128 stands for zero in the data rows.
Here are some points, each followed by its number:
[113,120,94,184,132,101,168,86,111,66,154,137] 0
[166,59,64,98,154,192,97,120,162,63,69,204] 1
[238,74,65,31,158,255,34,113,160,83,15,255] 2
[108,158,140,156,112,130,124,107,174,134,156,123] 3
[238,0,0,7,164,255,39,84,184,0,0,255] 4
[131,127,115,151,141,162,128,121,124,107,101,163] 5
[93,103,58,176,120,115,176,78,113,23,188,172] 6
[113,80,119,120,124,96,129,127,120,88,144,128] 7
[53,151,140,210,118,100,121,125,79,170,175,60] 8
[219,181,195,0,157,184,66,227,154,255,40,93] 9
[89,125,138,152,122,96,162,113,102,110,174,94] 10
[168,170,143,78,137,162,115,145,115,170,82,146] 11
[106,161,133,206,96,140,151,87,175,110,118,160] 12
[134,116,109,129,121,137,126,112,138,111,122,161] 13
[127,238,216,174,103,80,142,155,158,202,154,86] 14
[120,178,124,210,88,120,145,90,184,97,138,204] 15
[98,116,99,148,148,141,141,125,91,85,142,147] 16
[108,110,106,136,124,135,137,126,108,81,135,168] 17
[158,145,150,86,128,156,108,164,136,212,110,97] 18
[125,124,128,158,97,114,137,102,138,84,129,172] 19
[140,78,101,67,141,121,113,118,92,90,137,119] 20
[61,151,154,190,129,96,138,124,81,171,167,25] 21
[128,131,119,69,134,112,133,157,63,172,144,78] 22
[135,115,139,122,120,132,148,123,121,113,118,140] 23
[232,118,48,74,128,219,68,160,140,93,41,242] 24
[134,76,119,77,128,101,133,137,99,82,145,124] 25
[74,111,123,179,125,62,178,85,106,86,187,123] 26
[81,134,135,151,94,82,189,140,104,142,178,82] 27
[136,102,114,89,131,140,127,132,119,100,127,130] 28
[177,169,158,103,141,162,122,184,128,202,74,105] 29
[105,115,107,163,106,147,135,88,158,67,134,177] 30
[102,129,160,127,135,77,183,132,86,143,170,70] 31
[150,99,118,151,138,157,112,121,134,86,126,154] 32
[149,255,235,218,107,95,103,173,198,245,121,102] 33
[80,110,109,165,110,87,152,81,124,79,164,151] 34
[108,143,112,234,103,135,145,79,162,78,154,181] 35
[197,109,183,0,159,133,67,211,117,255,95,30] 36
[191,176,175,58,147,164,53,209,142,255,82,93] 37
[177,118,82,109,153,167,90,108,152,107,88,180] 38
[121,118,146,135,128,110,132,158,137,124,137,123] 39
[107,113,129,138,107,101,134,112,125,115,146,151] 40
[124,197,176,165,105,109,151,135,148,186,158,102] 41
[90,101,159,122,149,77,147,144,84,131,192,60] 42
[141,123,140,82,147,139,102,177,117,203,124,79] 43
[127,130,127,78,147,135,126,133,107,153,112,115] 44
[112,100,105,136,123,130,136,121,122,75,122,173] 45
[95,161,154,164,110,119,115,124,111,145,146,118] 46
[120,166,168,170,130,135,101,113,125,170,139,155] 47
[114,148,123,144,124,133,123,128,169,121,128,125] 48
[125,160,161,176,126,165,136,122,179,143,107,130] 49
[71,88,118,168,109,96,157,77,108,52,168,152] 50
[98,117,104,179,129,123,159,78,140,89,151,171] 51
[95,129,103,129,131,124,145,94,154,121,138,127] 52
[140,255,241,170,107,112,85,165,181,255,123,105] 53
[112,140,119,153,130,115,144,114,137,113,130,118] 54
[94,112,114,160,124,118,171,98,124,82,158,108] 55
[80,97,110,187,110,92,157,85,118,69,161,136] 56
[151,122,129,60,161,107,101,168,100,179,109,99] 57
[128,118,135,109,137,118,127,131,103,101,135,111] 58
[153,194,128,128,136,155,101,148,202,170,77,168] 59
[130,136,158,147,104,95,144,147,106,164,163,71] 60
[137,149,140,151,134,93,144,117,133,124,134,116] 61
[87,120,100,173,124,122,141,103,123,67,134,132] 62
[153,101,116,84,119,119,126,146,86,153,141,80] 63
[140,159,151,115,141,130,117,170,93,175,141,101] 64
[78,135,177,144,129,74,144,107,97,155,155,58] 65
[134,62,111,93,128,107,145,117,85,86,128,92] 66
[76,179,183,151,108,56,159,135,108,167,178,39] 67
[111,218,154,173,121,166,132,136,155,205,109,134] 68
[84,148,155,158,128,63,182,135,67,122,198,45] 69
[159,117,116,127,110,137,121,132,144,108,119,161] 70
New points follow, each followed by the numbers of its two nearest points above by angle, nearest first.
[115,159,152,130,135,104,144,134,126,174,137,80] : 67 60
[95,97,105,124,132,102,152,128,112,104,129,116] : 7 66
[160,128,113,129,122,139,129,132,147,115,118,140] : 70 24
[126,137,129,116,136,94,150,128,98,145,133,82] : 31 69
[102,100,109,119,134,129,176,102,136,101,155,114] : 55 52
[142,106,126,103,134,127,118,112,116,103,152,121] : 20 25
[85,138,143,146,138,107,129,140,85,156,141,75] : 21 8
[115,130,104,128,111,135,131,119,106,84,135,156] : 17 45
[86,106,138,206,108,84,114,114,106,132,162,93] : 8 21
[103,156,142,156,127,74,172,124,118,170,166,72] : 67 27
[95,103,125,113,128,108,130,121,84,121,153,89] : 42 10
[122,213,194,217,118,108,67,113,158,204,119,163] : 47 33
[147,229,210,129,113,123,110,173,135,232,124,69] : 53 14
[211,156,174,0,153,149,81,216,151,255,53,58] : 9 36
[156,105,115,78,133,171,86,133,123,155,74,161] : 2 24
[144,147,131,128,111,145,143,138,156,156,114,137] : 59 68
[55,205,185,251,112,63,93,114,80,223,155,73] : 46 8
[134,123,154,99,120,126,126,148,135,142,121,86] : 36 43
[112,85,132,110,120,107,129,134,124,120,149,122] : 7 25
[178,181,144,118,133,171,67,149,207,168,77,198] : 59 11
[96,183,164,138,118,68,160,145,103,180,190,54] : 67 60
[232,85,43,92,148,205,46,184,150,75,44,255] : 24 2
[136,110,121,127,143,115,132,141,120,118,118,120] : 66 25
[111,139,121,141,121,132,130,106,145,127,143,140] : 3 52
[105,144,135,187,112,151,166,91,163,111,137,159] : 12 35
[132,101,122,107,120,114,124,130,113,129,115,118] : 66 20
[148,88,105,99,127,127,138,135,136,90,129,143] : 28 25
[104,167,128,39,138,138,128,153,78,223,75,45] : 44 43
[146,95,118,103,129,141,135,139,128,127,142,139] : 28 20
[89,224,207,219,121,82,58,119,126,241,111,141] : 47 53
[88,90,111,142,116,114,180,107,117,68,158,115] : 55 50
[132,109,132,144,123,128,134,134,130,81,162,139] : 6 50
[255,0,0,0,167,255,0,62,241,0,0,255] : 4 1
[170,121,141,42,137,117,100,195,126,187,119,76] : 36 57
[157,110,144,57,156,120,123,152,79,148,120,88] : 57 44
[137,124,151,91,133,91,154,149,91,156,145,86] : 22 31
